Where one turn sends some rows of the set: a few examples, then the rows asked
K_244: [ -2.0  -6.0  14.3  -5.3 -37.1 -33.2   0.3  -9.0 -10.8  -3.5 -16.3   3.9
  -3.7   3.0  26.9   0.4]
K_138: [ 17.3   3.6   7.2  -6.8  20.3  24.9   4.1  -5.8  -9.3   2.2  25.7 -23.2
 -13.4 -30.3 -13.9 -19.3]
K_941: [ 23.5 -10.4  18.4 -22.6  13.2   4.8  -4.1 -12.5   0.0 -42.1  14.9   9.7
  16.7   6.4  12.0 -17.8]
K_257: [ -1.1   4.7 -33.0  -3.2  -1.1   6.8  -0.6 -26.2  13.2  -1.3  -4.1 -25.7
   5.3   1.2  17.1  13.1]
K_762: [-11.3  -0.5  19.4   1.4 -19.9 -14.7  -3.3 -10.9  -0.9  22.0  23.6 -18.4
  -7.6 -15.8   0.8  27.4]
K_368: [  5.1  18.3  -2.6 -10.3   2.1  30.5   1.4  18.2  11.9 -20.4  -5.4 -13.4
   1.1   6.8 -25.3  -9.4]
K_804: [  6.1  28.2   2.6 -11.0  11.9  34.9   7.9  -3.4   9.4   1.3  -1.0  19.0
  -8.7 -17.4   5.8 -25.4]
K_346: [-12.5  11.9  12.0   8.0  14.2  36.2 -25.6  -6.9  -9.8 -33.7  -7.6 -11.3
  -0.6 -26.0   6.2   7.2]
K_104: [ -6.5   5.7  29.1  17.9  -3.6  10.9  11.5  10.6 -37.6  -9.7  10.7  -6.9
 -25.3  -3.7   8.0 -15.2]
K_581: [ 26.1   5.6   0.0  -0.8   0.5  -0.9  -6.7  18.1  -1.8 -24.8  -6.4  23.8
  -4.2  -8.0   7.3  32.2]
K_331: [ -3.7 -11.9  14.9  -8.7 -35.0 -29.9  -0.4  -6.2 -13.6   0.3 -10.5   9.3
  -2.8  -3.5  33.2  -2.1]
K_24: [ 19.8   0.7  -3.7 -23.9   3.7  20.5   5.6 -21.8   4.1 -36.6  -8.6  16.3
   9.3 -27.3   0.6   2.8]
K_109: [ 12.8  -2.1   7.4  25.5  14.0   3.6  11.6  -5.8 -15.8   7.7 -10.7 -11.5
  -1.3  25.9  -8.8   9.6]
K_744: [ 23.2  -8.8   2.4  -5.4  26.2   1.8  32.5  10.3  -5.9 -14.0   4.0  10.1
  -3.0 -12.8  10.4  10.8]
K_309: [ -5.1 -14.7  14.1   0.0 -21.5 -18.3  13.0   0.3  -2.2  -3.8 -24.9  -3.9
   6.8   2.1  41.7   2.0]
K_259: [  5.4  -9.7  16.1  -4.4  -7.5 -11.9  -6.8   1.4   7.9 -16.6  26.8 -18.6
 -27.8 -35.3 -16.6   1.6]
K_390: [ 11.1  -9.9   5.8  -3.9  -8.7   3.7   5.8  -4.5  16.4   2.6  16.3  29.5
  -3.8 -31.3  32.4  14.9]
K_973: [-12.7   9.0 -14.5 -29.6 -10.6  30.1  -3.2  -7.1  -5.5   9.0  -8.6  13.4
 -10.9  -8.8  36.8  -4.6]
K_802: [  7.3  -1.5   5.7 -12.3 -34.7   1.0 -13.3 -37.2  16.7   4.4   4.6 -13.0
   6.4  18.2  -2.2 -13.0]
K_23: [ -0.8   4.2  -4.2 -11.2 -16.5  -9.4 -19.2 -34.6  -7.9  15.3   8.3 -22.5
   0.1  26.4   8.8 -11.9]
K_327: [ 20.8  -1.4   1.3   1.9  27.9  13.4 -10.7  -9.6 -12.9 -36.4 -12.7 -12.2
  -4.6   2.4 -18.8  15.1]
K_509: [  3.9  -6.3  36.4   1.7 -18.7 -11.5 -15.9 -17.5 -10.8  17.0   5.3 -17.6
 -20.6 -11.7  -5.2  27.2]
K_551: [-11.5  23.1  14.1  -2.0  -6.3  14.0 -29.6   3.8  21.2 -18.9   4.4 -27.0
  -4.0  -7.2 -10.6  -1.3]
K_618: [  7.6 -11.0   6.3  -6.2 -31.0  -1.1 -12.7 -39.7  16.7   6.2  13.7 -13.1
  -0.1  15.3   8.5 -10.6]
K_25: [ -8.0  -1.5 -15.8   5.9 -19.3  11.6 -17.6  -9.0 -25.9 -19.0  11.3   5.1
   9.7 -22.3 -20.7  22.0]
K_661: [  6.8  -8.6  30.7  13.3 -17.0 -12.1 -17.2 -12.5 -10.3  17.8   7.3 -18.7
 -15.6  -6.7  -3.3  29.4]
K_889: [ 17.9 -12.0   7.9  -6.1 -39.3  14.0  -5.1 -29.1  23.7  -2.9   7.7 -10.3
  -4.5   5.6  -7.0 -15.4]
K_256: [ -9.6   7.1   4.3 -22.6   9.8   1.9  12.7 -15.3  -7.7   7.7  21.6   2.8
  33.6 -14.8  -4.8  -8.7]
K_560: [  1.1 -11.7 -14.8 -10.1  15.7 -22.6 -23.6  16.5 -27.1  -7.1  17.7   8.4
  -3.8   7.1   1.7  -9.8]
K_944: [  3.5   9.9   7.7 -18.3  -6.6 -12.5   7.3 -20.1 -47.1  -8.7 -21.2  -0.5
 -12.1 -13.4   9.9 -16.2]
K_306: [  0.5 -10.0  22.9 -22.6 -13.8   3.1 -32.3 -22.5  -4.7 -36.3 -19.6   0.4
   5.7  -6.3 -14.3  -8.7]
K_129: [-15.4 -10.1  -0.3 -27.7   7.1  35.8  -4.1   6.0 -14.8 -27.7 -12.3  -0.7
   3.3 -15.2  31.1   1.1]
K_232: [  5.1   1.6 -34.1  -4.7  -2.3   6.7  -4.4   8.8   3.1 -34.3  -5.4 -19.7
   4.6  -0.6   6.8 -22.2]
K_42: [-13.0 -29.3  11.3   7.0  -9.8  23.5 -39.2  12.2  -1.1  11.7  -8.0   2.7
   2.2 -14.6  18.7  -2.7]
K_517: [-12.4 -11.0   0.9  -0.5  12.8  17.9  11.8  31.0 -10.3 -21.9 -11.0  -3.3
 -21.7   6.4   1.0 -13.8]
K_180: [  6.1   7.8  14.3  30.0 -20.4  28.8 -16.6  -8.1  -8.1  17.7  -3.6   9.4
  15.4  -8.8   9.6 -17.7]
K_954: [ -7.1  -1.1   8.9 -13.4 -46.6 -29.4 -11.3 -11.6 -23.5 -10.8   0.7   6.8
 -11.0 -11.0  13.2  -4.7]
K_524: [-10.5  -6.4  26.4   0.9 -16.9   3.0 -10.6  23.1   4.1  11.3 -19.7   2.3
  16.5  -1.0  -7.4 -28.8]
K_687: [ 20.7  23.3  19.2  14.3  19.4  28.2  -3.4  10.7 -23.5 -11.4  15.1   4.5
 -13.9 -24.3  12.4  -1.7]
K_681: [ -7.6  13.6  -3.1 -13.6   4.4   9.2  -0.1   3.8 -34.3 -10.1 -22.1  -8.6
   0.1 -43.7  13.1  12.6]
K_287: [ 15.2  -8.4  14.6 -12.8  11.5  31.2  15.9 -14.4 -18.9  -4.7  -1.7  -1.2
   8.7   5.2 -17.2  27.8]
K_962: [ 15.2   0.7  39.0   9.4  -5.7  -4.1 -26.1 -13.1 -14.4  12.6 -10.8 -16.6
 -22.4 -12.4   0.4  17.9]

K_509 moves to K_618
K_802 moves to K_331
K_327 moves to K_24
Now find these:
K_346 moves to K_804
K_889 moves to K_309
K_687 moves to K_368
K_138 moves to K_232
K_973 moves to K_104
K_23 moves to K_954
K_560 moves to K_25
K_390 moves to K_109
K_257 moves to K_944
K_941 moves to K_581
K_180 moves to K_524

